R: rows in 3 groups, each row roughly a mix of its group's directions
R (104 x 10)
[[-46  38   1 -18  -2  12 -22   4  34  28]
 [ -1 -11  14   6 -59  -7  13  40 -29   4]
 [ 34 -18  13  29   0   0  44 -36  26  -9]
 [-13  11 -33 -10 -30  15 -18 -13  54 -22]
 [ 13 -19 -58 -15  -5 -11  -2   6  22  42]
 [  6 -33  -1  21  14   0  10 -18  50  42]
 [-13  38  -2 -44  28  17 -10  25   0  35]
 [-42  -1  -6 -45  44 -15   9   2   7  18]
 [ 21 -23  -8 -62 -17  -2  14 -18 -29  -2]
 [  1  -1 -51 -15  14 -20 -23 -32  15  36]
 [ 22   5  33  52  -5  22  36  -1  19   8]
 [-15  16  16   3  67  -5  -1 -13 -21  25]
 [  8 -34 -46 -20  13 -20 -15  -7  27  35]
 [ 24 -44  30   7 -45  -6  -3 -22 -17 -12]
 [-42  19 -24  -4  53 -16 -17  -3   6 -19]
 [ 14 -26  17 -11  11 -56  -1   8 -41 -15]
 [  2 -21  -6  25 -16  36  51 -11  23 -25]
 [ 50 -21  -8  -4 -40   7  27  -5 -30  14]
 [-29   2 -31 -21 -35  -9 -23  47   8   9]
 [ 16  18  24  43  -6  18 -16 -43   1  31]
 [ 19 -52 -12  20   2 -39  13  -3 -34   2]
 [-45  12   0 -21  34 -21  28  30 -25   7]
 [  1 -45   4   7  -7  -6  24  29 -51 -19]
 [  8 -14   0 -23  45 -21  -3 -30 -36  33]
 [  9  29   2  13  55   1  16 -15  41 -17]
 [ 27 -51   2   4  -9   6  20  17 -42 -25]
 [ -9  20  22  28  -7  14  25  62   1  -6]
 [ 15   0  23  58 -39  19  18   6   8  -8]
 [-18 -57  20 -23  13  -9  11  -8 -36 -18]
 [-27  61   8  14  33   5 -11  -1   8 -22]
 [-22   7   6  28  39   4 -26 -38  -2 -39]
 [  4 -19  -2  23  38 -22   9  -4 -10 -59]
 [ 29 -40   2  14 -33   5   0   1 -51  -9]
 [-29  21  16 -19   9  29 -22  27  -4  50]
 [-28  42 -38 -13  37  -9 -15   4  18  19]
 [  3  16 -16  46  12   2  -5 -31  30  42]
 [-31  45 -17  -6  44  -9 -13 -17  21  14]
 [-10 -55  35 -20 -23   9   2  31  -6  13]
 [ 24  22  -5 -21 -39  -9 -44 -14  19  30]
 [ 13 -11 -24 -39 -28  -9 -24 -14  23  45]
 [-31 -18   3   8  36  -3 -17  14  52  27]
 [ 12  -6  23 -17  49   4  44 -11 -26  17]
 [  1 -35  10  41  -1  14  27  19 -47   1]
 [-42  -9  -2 -34  38 -12 -27  18  28  -8]
 [-12 -38  -7 -44 -13  -7 -21  45 -17   1]
 [  1  -2  19 -34 -25   3   5  19 -47 -42]
 [ -5 -15 -18   7  45  27  42   2 -11  35]
 [-10  23   1   5 -16  35  28  56  20   4]
 [ -9 -10  34  28 -21 -14   9 -32 -13 -50]
 [-29 -31   3 -32  25  -7 -19  45  24  -8]
 [ 12 -30  16 -12 -33 -16 -18   7 -55 -16]
 [  7 -29  25  -5  12  -9  -6 -38 -56 -10]
 [ 25  -9  39 -14 -19  25  34  11  41  13]
 [-24 -22 -21 -36 -12 -17 -42 -19 -17  28]
 [ 15  14  16  56   5  -3  28 -22  22 -30]
 [ 17  -7 -28 -23  -9  12  -9   3  -6  67]
 [  7 -25 -15   5 -25  -7  16  50 -44 -15]
 [ -1 -19  11  23  50  -5  47  10 -24   9]
 [-16   2  -7 -26  -6  17 -30  32 -15  55]
 [-23  25  46  11 -20  -3   2  -4  51 -11]
 [ 17 -23  26  -1 -21  45 -20 -26  38  -7]
 [  5  -5 -14  31  31  -4   9 -21  56  27]
 [ 44  26  19  -1 -36 -15   7  -8  42  12]
 [ 28 -43 -20  13  -4  -7  13 -20  30  41]
 [  3  13   3  45  34  -4  19 -11  49 -16]
 [ -9  25 -24 -10 -20   5 -16  37  54   6]
 [-20   7 -18 -18  68  16  -8 -19  12  -2]
 [ 16  13  16  36  -2  -9  29 -18   1 -57]
 [-18  -7  -1  -6  55  18 -16 -29  29 -29]
 [-34  18  -8 -28  57  -9 -26   1 -14   6]
 [ 32 -21 -21 -27 -36 -17   7  34  -9  31]
 [ 18 -32   0  29 -46  -9   3  34 -31  -1]
 [-20  11  44 -19  26   0   6  -3 -28 -46]
 [-23  -1  -7 -59  -6   5 -29   8 -29  25]
 [-43   5   4   4  57 -13  -2   8 -13 -30]
 [ 18   1 -11  51  16 -10  18 -34  40   4]
 [ 17 -46 -14  39 -21 -25  -3   5 -33  13]
 [  0  -9 -17 -24 -52  -1  -1  39 -14  33]
 [ -6  12  13 -24 -10   1   0  37 -35 -54]
 [-22  23  12   9  55 -15 -33 -27 -11  11]
 [ 32 -15  28  32 -24  23  -7 -15  25 -37]
 [-32   7  24 -11  31 -17 -24  18 -41 -29]
 [ 19  11   8  26 -19 -27  -6  -4  53 -36]
 [  7 -18  13 -14 -67 -18  -8  14  24  11]
 [-23   0 -27  21  26 -43 -43  16  -1  12]
 [-32 -29  -3 -28 -11  20 -25  -9 -45  25]
 [ -5 -50  15 -16  -5  13   2 -14 -56   5]
 [  1 -22  29 -20 -12  -6  12  25 -52 -33]
 [ 24 -45   2  28   5  -4  25  -7  45  18]
 [  4 -22  40   4 -63  12   6  10 -11   3]
 [  5  -4  10 -20 -49  43 -12  17 -36   7]
 [-21   2 -31 -36 -28  -6 -15  41  17  27]
 [  0 -15  29 -45   2  10  19 -13 -36 -38]
 [ -4  31 -41   8  42 -43  -6 -10  -4  -2]
 [-13  29 -50 -13   1 -19 -26  22  34  10]
 [ 12  -3 -13  47  -2 -15   4 -55  22  11]
 [ 42 -29  10  11 -37  16  40 -15  -8  10]
 [ 19  -4  33  32 -45  -1  25  27 -10 -23]
 [-27  33 -21 -32  33  19 -24 -14  23  21]
 [ 14 -29  23   2 -26 -13  23 -13 -20 -55]
 [-23 -35   0 -14 -49  -9 -38  10  14 -18]
 [ 32  15  26  15  24  -7  26 -45  22  23]
 [ 13   0 -52 -25  18 -19  17  40 -13  17]
 [-39  43   8  25  14   5 -33  34  -2  -6]]

one row of each group, then the others: which group is each in?
[ 12 -13  21   6  38  -3  -3 -55  26 -23] | <56>
[-23  26 -13  -3  46   0 -14 -20  41  27] | <7>
[  0 -30  15 -15   7 -26 -19  -8 -62 -15] | <73>

[ 13 -36  21   2 -10 -20 -10  -7 -62  -8] | <73>
[  8  -1 -25   6  40 -16   8 -36  50   5] | <7>
[ 41  31 -15   2  10  13  -5 -31  37  32] | <56>
[ -5  22 -10  -4  53 -15  -7 -34  40  -5] | <56>
[-14  28  15  19  31  -8 -19 -58  10  -2] | <56>
[ 40  -9  16  13 -53  21  31   4   4  11] | <73>
[ 16 -13 -27  41  13  -9  34 -12  40  24] | <73>
[  2 -23  22  15 -10   0 -36 -53  17 -28] | <56>
[  5 -23  45  -3 -44  16  14   5 -38  -6] | <7>
